Each path below is one point turned by a fixed rotation once a step. After each direction that follows a path, write how fast that rotation turns it, in deg/step (0 if it stays still).
Each turn is a multiple of 5 degrees from 10 to 175, or 0.
Each row of a path follows its step; steps can be skipped.
Path 1:
step 5: [ 20   2  17 -22   9   4 -17  -3 -23  -4   9 -20   9 -13  20   7  -9 -13
   5  25  -9  33  -6  18  12 -15  18  27  19  13   4  -2   6 -12  12   4
 -22  -3  33  -7  11 -13 -36 -15 -14 -25 -22  18  -8  17   6 -22  22  10
  10 -13   5]
step 6: [ 17 -29  23   3 -17   6 -25   0 -10  13  15  17   2  13  17 -36  21   4
  13  -9  28   8  18  19  -4 -13  10 -19 -15   1  12  25  13 -23 -20  16
  19  -8   0   3   2  -9 -17   4 -23 -23  25   5 -14  14  20  20  -4   9
  -7  21  16]
step 13: [-10 -19   5   0  23 -12  -8   6  -7   5  10  13   0  -6 -21  -7  -2 -15
   9  18  -7  37  -9  -9  -7  30   1  21  17  -5  15 -24 -15 -30  17 -18
 -24  -2  36  26 -12  13  16  -8  -3   8  16 -18  -4  26  18   7   1  12
  23 -24   0]
step 16: [ -7  -2   3  13 -24  25 -27  13 -23 -13 -10  13  -2  27 -40  -9  16 -36
  -3  -3 -17  -3  -7 -26   4  10 -14   9 -23  11  21 -22  -1   0  -9 -16
 -23  20  -3   2 -11 -23  -7  23   3 -13  18   9  -2 -18 -17 -25   4  14
  12  14  -3]
step 19: [-17  -4  22   6  -7  -3 -38   0  22  -7  24 -22   7  17  -7  -4 -17 -11
  28   0   4   7 -10  -8  13  12 -21  17 -18   4 -19 -11  -6  21  20   2
 -16   8   2  -2  18  -2  38 -17  13   7 -27  13 -35  12  23 -19  -1 -16
  22   0  -9]
step 23: [ -5   5  -2 -10  -2   3 -26   3  32   8  29  -3  16 -27  15 -57  10  -4
 -10 -16  18  18  15 -18  10   1  -6  -8   0   3  19  14  -1   4   5   9
  24 -21 -15  10   9  -5  -9  14 -13 -13 -14  12 -17  11  18 -23  -9 -15
  18 -17  19]
step 29: [  2 -10  10  11  -3 -21 -19   2 -10  21   7  19  -9   1 -11 -27   0 -18
 -15   0  17  12  18  15 -23 -23   4  -7  16 -39   6   8 -41 -22 -12  26
  -2  -1 -24  -3   0  23   8 -11  -7  15   2 -12   1  43   8  12  -1  -6
  18  -2 -13]
Speeds:
[  2  -9  -6  -4   9   0  -5   8  -1  -9 -11  -3  -2   0  -7  -7   2   6
   2   2   7   4  -7  -3   0  -9  -3   5  -3   0   0   5   6  -1  -1  -2
  -1   0   4  -3   6  -2  -3   5   5   7  -2   0   5   5   4 -10  -6  -2
   1   3   5]
100
[ -1   3  -2  -9  10  -4  -5   6   3   9  -1   3   3   5   5   0   7  -3
  -6  -6   4   2  -2   1  -8   8  -1  -2   2   5   1  -7   3   6  -4   1
  -1  -8  -2  -5   5  -1   3  -5  -3   2  -2   2  -1   7  10  -2  -3   1
   1   0 -14]
175
[  1   1  -1  -1   3  10  -7  -6  -5   2   4  -1   4  -7   6  -4  -4   3
  10   6   6  -3   8  -2   2   6   4   0  -2  -3 -10  -8   1   8  -3  -2
   4  -2  -2  -9  -4  -9 -12  -1   3   1  -6  -3  -2  -1   5  -1  -3   0
   1   4   4]
20
[  3  -3  -4  -3   3 -11  -5   0  -9   2   1  -7   1   8   1   5   4   0
  -4   4   2  -6   1  -3  -1  -3   8   2   1  -2   1  -3  -5  -1   3  -3
   3  -7  -5   1   5  -2  -5   2   1 -12   4   6   1 -12  -4 -10   6   6
   0   5   3]
65
[  1   2   2  -3   6  -7  -7   3   0  -7   0  13   3  -5  -3  -2  -6   5
   1  -1   6  -7  -1   1  -4   5   4  -1 -10   8  -1   5   1  -3   7   2
  -1   1  -1   5   0   1  -7  -3  -8   3  -3   5  -5  -7  -5   6   4 -10
  -4   3  -3]
130
[  4   4  -4  -9  -4  -1  -1 -10   0   5   1   0  -5  -1  -5  -6   9  -3
   0   6   4   0   2  -1   6   0  10  -1   6   5  12   4   5   4   0   0
  -9   1  -1   3  -5   2  -3   6  -2  -4   5  -8   1   3   4   1  -2 -13
   2   5   0]
45
[-7  5  5  4 -5 -9 -5 -5  6 -2 -2 -4 -9 -2 -5 -3  8 -4  3 -4  0 -2  9 -2
 -5  8 -5  8 -4 -4  1 -5  0  6  4 -4  0 -5 -5  2  2 -2  1  2 -1  9 -1  8
  7  0 -4 -3 -1 -6  4 -7  8]
10
Path 2:
step 0: [ 20  22  14 -11  23  23  11 -21 -11  18 -17  26   0   0 -29  21  14 -21
  26  -5  20 -41  19   1   7  -8  -4   9 -29  -2   6   7 -10  28 -18 -37
  12  23 -25  17  15 -15  26  19 -35   0 -33  24  -9   2  -1   7 -29 -28
  -5   8 -21]
step 7: [-28  -4 -29  -9  11  23 -10  22  47  15 -19  31   9 -34 -21   1   4  -6
   7   6 -16  41 -18 -26 -21 -21 -24 -22 -31  18   1  -4 -12 -22  -5   4
  13   0  16  15  40  16   3  24 -20 -15  15  -7  25  15 -16  19   2  15
   6  10   1]
step 13: [-13  -7  10  -9  -1  -2   3 -24  31 -29   4   5  -6  13   9   2  11  15
 -23  10   1  33  57 -41 -47  16  -8 -35 -21 -23  18  17  -6  12 -27  -1
  22 -12   4   3 -22 -17  -2   2 -19  -2 -28   9   0 -14 -28 -11 -11 -18
  15  11  21]
step 15: [ -8  41  -5  -7  -2 -29 -23  15  13  -3   5  -2  26 -26  19  -1 -31  39
  -6  16   5  40 -15  16  -9  -9  17  17  12  -9 -13  22  -2  20  12  14
  10 -19  27  23  15   3  26 -15 -12 -24   3   4  53  -8 -20 -13  -8  -8
 -17  25  26]
step 17: [  2  47   1   3  41  -7  12  -2   9   6 -10 -12 -27  -9 -25 -31  36  12
  -7  13  14  13  -2   8 -14  30  18  -6 -27   6 -20  21  -3 -17   4 -33
  -5  18  13  20  10   3  13  -8   2  35   2 -32  31  -6  11  -5 -38   4
 -13 -11 -37]
step 18: [ 15 -16  -3  -4  22  55 -26  12  20 -22  22  -5  -6 -30  11  -3  12 -25
  26  -4  -4  -3 -37  14 -13  31   7  30 -15  -7  -2   5  13  22   7  10
 -43  -4 -15  10  -1  -9  22 -29 -10 -15  26  20 -37 -11  11  20  13  11
  10   4 -18]
step 26: [ -2  -3 -18  18 -14  -7 -27  18  40 -37 -22  26 -24  -5  12 -29 -14  -9
  24  -8 -24  24  -8  -9 -38   7  -5  30 -23  22  19  -2  13   0  15 -17
  20  -4 -36   0 -13  20  -3  26  16 -29  15 -17 -12   6 -12   0  -1  43
  -5  -5   5]
Speeds:
[ -4   0   5   8  -5   2   0   7  -4   2  -9  -8   0  -8  -2  -7  -3  -4
  -1   2   2   1  -5   2  -5   6   1   3  -6   0  -4  -9   4   6  -3  -2
  -6   4  -9  -3   0   5  -5  -2   1  -1  -2  10   1   1   4  -7 -12   3
  -2   2  -7]
45
[ -1  10  -3   2   1  -4  -5  -6   4   6  -3  -4  -3  -3   3   7  -1   6
  -4   3  -4  -6   2   1   4  -3   6   7  -1  -3   0  -1   7  -3  -1  -5
  -1   1  -2   4   4 -14 -12   2  -1  -2   2   3  -7   6   0   1   1 -10
   7   3  -8]
175
[ -5   0  -5  -7  -7   4   7   3   0   4   1   1  -5  -1  -1  -2  -3  -3
  -6   1   5   0   2  10  12  -5   1   6   1   4  -2  -6  -8   4 -11  -1
   9   1   9  -3   7   0   1   4  -7  -9  -5   1   2  -2   2   1   1   1
  -5   8  -2]
90
[  7  -1  -6  -2   2  11  -1  -1 -10   1   1   2   5  -2   3  -7   3  -5
   4  -2  -2   3   0  10   1  -3  -2  -4  -2  -4 -10   1  -2  -6   3   3
   4  -3  -6  -5  11  -3  -1   7  -6   5   0   1  -5  -4   1  -2  -4  -6
  10 -10  -3]
35
[  5  -8   6   1   1   6  -4   6   4   7   2   4  13   3   0  -3   2   4
  -1   1   1  12   0  -6   1   4   2   0   5  -3  -1  -5   2  -7 -12   2
   6   9   4   6  -4   1  -2  -7   2  -6   4   4   0   2   2  -1   5  -7
   7  -1  -2]
125
Path 3:
step 3: [ 11  16  21  20 -21  -3  19  -5  -8   1 -23 -57  -1   0  15   2 -29 -17
   5  -4 -18   5 -22  -9  11 -32 -21  26   3   4  13 -17  23  10  -6  -3
  26  17  -4 -11   6  24   1   0  15  22 -11 -13  40  -1  10  39   0   2
 -17 -27   8]
step 11: [  6 -10  -3   2  17  39 -15  -6  -7  28 -27 -19  -4  -3 -22 -30  -3  11
 -15 -12 -29 -42 -20   0  10 -42 -26   3   1   8 -20  16  19 -14  11 -20
  18 -15  15 -15   5 -17  -7  -3  14  -3  -3   1 -19 -12 -42   0  -4   2
  32  -6   0]
step 14: [ 28  20 -10   3  25  -5  -8  28  22  15 -37 -41  11  19  38  -7 -23  15
 -24  24  18  -6   2 -11  -4  28  16  -9 -45  -4  17  16   5  29  -3  13
 -11 -16  -6 -14   9  -3 -28   2  13   2   2  -6   2  -7  11   2  -9  13
 -24   7  -2]
step 20: [  1  -4  21  -7   9  -8  -7   2  13  34  12 -33  -3 -20  -9 -52   1   1
  18  31  15 -14 -17 -24  -8   5 -32   9  47  16  10 -20  -6   6   7  13
  -8   4  19  -8  -6   2  -3  -5 -17 -30   5   4 -15  -6  -7 -33  -8 -38
  14   7   7]
step 21: [-26 -14  22  -1  17  27  -9  -7  -5  20 -20 -14 -36  -4  -5  -6   6 -13
   1 -55  15   4 -15  -3  22  22  13  -4   6 -11  28 -13   6 -18  -1  -5
   0  -4   6 -36   5   5   1 -18  25  13 -23  14 -14  -4 -12  17 -12 -16
 -32  43  -4]
step 25: [-12  27   7  43  11  14  -3   0 -13 -21  -5 -18 -11 -40  -1 -25 -39   2
 -26  -9   7  33  -6 -14   8  15  -6  13 -23 -24  33  -2  -6 -39  -9 -11
  10  -6 -13  15   8 -24   7   0  33 -16   7   4 -12   5 -11  -1  11 -12
 -24  -4   9]
step 29: [ 14 -19  31   9   9  -6  17 -30 -37   2   4  10 -42 -26  10  -1   5  30
 -10  12   8   8  -8  -1 -23   2  -6  21   5  -5  -5   4  -5   5  32   3
  16   5 -18  -4  -2 -24   7 -22  28 -22   0 -21 -23 -33  -2 -39  23 -16
 -18   7  12]
Speeds:
[ -3  -5  -3   2  -4   4  -1  -1 -14   2   2   1 -10 -11   4   5   0   6
  -3  -9  -6   1   1   6   4   3   4  -6  -2  -2   2   5   1   2 -10   0
   4  -6   2   1 -10  -4   3  -1   4  -2   5  -1  -8  -1  -1   5  -4  -6
  -4  -5   5]
175
[ -6   6   7   0   1  -1   2  -2   2  -1  -7  -6   7   8   3   6 -11   6
   2  -7  -1   7   0   2  -6   0  -5  -3   4  -3   2  11   7  -7   2   8
   3   0  -4  -1  -4  -5  -2   6   1  -2  -3   3   0   3   4   2 -13  -1
   7  -3  -2]
35
[  4  -3  10   2  -4  -8  -6   5   6  -5   3  -3  -1  -2   2   5  -7   4
   4  -4   4  -7 -11   3   0   2   9   0  -5   3  -3  -3  -5  -5   4   3
  11  -6   2   1   4   1  -2  -3   7   3   6   3  -1  -9  -3   5   3   7
   7  -2   4]
95
[  2  -6  -7  -1  -7  -1  -2   7   0   1   2   3   7   0  -1  -3   3  -6
   9  -5   4   1   1   0  -2  -3  -4   4  10   6  -3  -5   1   1   5   4
 -10  -6   4   4 -10  -9  -6  -3   5  -2   5  -2  -4   6  -2   6  -1   6
   2 -10  -5]
95
[  2  11   6   4  -4  -3   0  -8   0   0   6   1  -4   5  -5   1   4  -1
   0  -6  -3   7   1   3   1  -3   2  -1  -5   1  -2  -4   1   6   0   1
 -13  -2  -1  -6   6   2  -4   0 -13  -7  11   4  -8  -5   0   4  -1  -2
   9  -3   2]
100
[10  8 -7  1  3  4 -3  0 -6 -2 -6  9 -1 -1 -6 -4  9  3  4 -2 14 -1 -2  4
 -5 -8  1  4 -5 -6 -1  5  2 -5  3  5 10  5  4 -7  3 -4  0  6 -1 -2  0 -8
 -3  0  1  4 -1  1 -4 -5  4]
100
[-1 -5  1  8  0  1 -7 -4  1  5 -9  0 -3  0  6 -5 10  1 -6 -2  1  7 10  1
 -2  4  1  2 -2  9 -8  6  2 -3 -7  4  0  4  3  4  3  0 -9 -2  3 -1  2  4
 15 -5  2  1  2  4  4 -2  1]
90
Path 4:
step 0: [  9  13  23  14  -1   7   4  -5  21 -10 -27  17  -4 -17  -5   2   4  16
  -1  14  -8 -20  26   2 -26  20   8   5  22  17 -18  23   3 -28 -10   1
  -7 -18  15  30   7 -10  -3   8 -15  28  23   0  -9  18  24  36  11  37
  19  31  -6]
step 1: [ -7  23 -20  21  15  -9   8  -7   2  33 -26   2  -1  21  11   7  -7   6
  17 -20  23   0  -4 -51 -24   1  -3 -25   0  22   1 -13  -2  -3  11   5
  -3  20  -7  18 -36   1 -26  20   1  33  10  21 -16  21 -13   9 -14   7
  -9 -14   8]
step 6: [ -2  -8   6  10   8 -31  18   1  25   5   8  18   4 -43   2 -15 -10   0
  10 -15 -30 -14   4  34  17  -5  10  -2   7 -25 -26  -2 -15   9  21   0
  -6  -6   6   7 -10  26 -28  -4 -37  -8  10  -3  17  21   5 -23  26  -4
  32  16   3]
step 10: [  7  14   0  -2 -52 -10  -7  -4  15  24   9  14  -6   3   9  30   0  -1
   2  12  32 -14   8   7  20  23 -20 -29  -8 -27  17  17  -7  -6  -2  37
 -11  -1  15   9 -13   1   9  16 -22  -9  -7   3  16  -1  -2 -16  -2 -31
  39  14   7]
step 11: [ 11   4 -10  14   1  -6  18 -23   0  -9  18  10   0   7  16  14   1   8
 -25   4  27 -20  13   8  -8  33   3  31 -15  18   4   4  14  -8   2  31
   1   2  30  -2 -27 -37  23 -25  25 -21   3 -33   1  25  -3   3  -7  20
  -7 -27  -9]
step 16: [ 21  -5  18   1 -24  -4  14  21  13 -13 -20  -3 -25 -40 -27  19  13 -19
  -7  23   5  20  -5  12 -11  13   9 -29  21  19  25  10   8  20  22  22
  16 -22  -4  11  17  22  13  25  15  17  17   8  -7  -5  -8  11   9  -4
 -12  28   3]
step 25: [  3   9 -21  26  22   7   8   2  -8 -22  35   7  -3 -17   0  11 -29  -4
 -24   4 -19   1 -20  28  30  -1   6 -10  24   0 -42   3 -12 -10 -18   0
  -1   8   1 -17   0  33   6   4 -11  21  -4 -18   1   0   4  19  48  -9
   2 -12  15]
Speeds:
[-4 -2 -5 -2 -3  0  2 -5  5  4  0 -2  5  7 -2  9 -8 -2 -5 10 13  8 -2  3
  5 -1  3 -2 -3  8 -7 -1  2 -2  0  1  0  9 -2  4 -3 -1 -1 12  6  3 -5 -4
 -2 -2  5  4  5  4  9  1 -3]
45
[  3  -1   2  -6 -10   2   2   0  11   2  -4  -5   0  -4  -2  -2   9   9
   2  -2  -7   8  -3   9  -3   1  -8  -1   0   7  -7   7  -3   3  -5   5
  -6   1  -1   0  -5   1   4   0  -1  -3   5  11  -3  -2   9  -2  -3   1
   4  -2   7]
110
[  3  -1  10  -5  -6   0   4 -10  -8   5  -3   8   7   4   4   2   6   2
   3   5   1   1   4  16  -3   2   8   2  -6   5   1  -2   6   1   0  -3
   1  -6   4  -5  -1  -3  -6  -5  -1  -4  -6   2   1  -3  -9   2   3   1
  -4   0   2]
90
[  1  -9  -1  -5  -1   9  -2   2   6  -4  -2  -5   4  -4   4  -2  -6 -12
  -9   0   3  -2   1   4  -9   3   1  -2   4  -3  -1  -2  -7  -1   9  -1
   6  -1   9 -10  -5  -1   6   2   1  -8  -6   5  -6   7  -4  -1   0   4
   0  -1   3]
85
[  2   6  -2  -9 -12  -1  -2  -6   1   4   5 -10   5   0   3  -1   2  -7
   8  -2   0   1  -3 -10   4   4   0  -6  -1  -9  -1  -3   0   4  -7  -5
   9   1  -7   9  -1   0  -2  -1   3  -2  -4   5   5   2  -8   3  -3   3
   0   3   5]
130
Path 5:
step 0: [ 14 -14  -1 -56 -11 -16 -34 -14 -13   3  19  13  14 -13 -21 -35  12   1
  -9  16  -1  -6  16 -24  11 -29 -17 -22 -16 -12 -25 -17 -16  -1 -26  12
 -15  -5  -7 -32  -1  -8 -22   8  36  -3 -20   9 -21   4   8 -10 -41 -25
  -9  14  12]
step 1: [ 29 -52 -10 -17   8 -10  25 -17  -7   1 -12  -6 -29  14   4 -16   3  15
 -35   5  20   3  -3  -8  13  50   2   4   8  23 -10 -26  12 -26 -13 -24
   0 -32   9  16  -5   5  22 -28 -24   0 -18   3  12  12   8 -21 -29  18
  -7  24  18]
step 10: [-12 -17 -19 -18  12  -7  15  13 -15   0   5 -30  -6   4   1 -70  -9 -15
 -13  -7 -30 -13  17  17  -5  20  12  21  16  -9   8  -1 -15  -3  21   3
  -2  13  -4 -21 -22 -28 -37   8  10 -23  -1 -36  14  27  -9  -9   3  12
  28 -37  -4]
step 14: [ 40 -13   2   3  13  22  -2  32   6  13 -13   8 -18  40 -11 -23  -5  28
 -26  28  -5   3  11   9   3   6 -20  -1 -50  29  19 -12  12   3   4   5
   8 -38 -25   2 -14  40 -12  16   8   2  -5  -6 -24  17 -20 -21 -16  -5
  -8   4  23]
step 18: [  3  36 -19 -19 -29 -15 -52  -6   1  25   9  -3  15  24 -19  -8   1  13
  14  13  19 -31 -33   1  15  14 -11 -21  27  -3   4 -21  26 -14  11 -19
   2 -20 -15  -2  15  -3  25 -33   6  12  12  -9   3  33  -1  24 -25   2
   0  28   1]
step 27: [ 16 -10   7 -19  -6  14  51   3   1   5  14   5 -17  41   7 -24   1  -5
 -29  23  -6   5 -21  -1   6  15  -7 -26  -8   0  18  26   4  23  25  16
  -9  -9 -24   4 -20 -17  -4 -20  22  -6   9  35   8   3 -52  37  -1 -17
  18   1  21]
step 30: [ 56 -32 -28  -8  26  12 -32  -3   7  -5  20 -17  -4  -7  -3 -10  25  10
 -14   6  29  -8  -1   1  -6  17  -7 -24  -1 -14  41 -20  -7   4 -17 -14
 -12   1 -23  -9 -17 -12  14   6  -4  -4 -13  14   1  25 -14 -41 -18 -34
   2  37  12]
Speeds:
[  2   0  -3   1  -5  -2   3  -6   1  -1   7   1   6  -5   4  -3   9  -6
   9   2  -4   1  -1   1  -1   5   0  -8   4   2   3   5  -1  -3  -4  -7
   6   6 -12  -3  -3  -9  -2   6   5   8  -1  -7  -6   5   1   1   9   6
  -2  -8  -1]
60
[ 3 -1  2  6 -6  1 -5  6 -8 13  0  2 11  0 -4 -2  0 -1 -4  6 -8 -4 -1  8
  5 -6  2  5 -4 -2 -4 -8  2  2  2  9  6  2 -5 -8  0  0  0  0  3 -2 -3 -6
  4  6 -6 -2  0  5  6  1  2]
175
[  4   0   7  -2  -3  -5   0  12   6  -2   1   7   2   4  -5   3  -5  -6
  -4  -5   4   9  -9  -8  -2   0  -1  -9  -9   1   4   1 -12  -6  -7  -1
   0   4  -1  -7   0  -1   1  -5   1  -7  -3  -2   1   1   0   1   2   0
   7  -3   2]
135
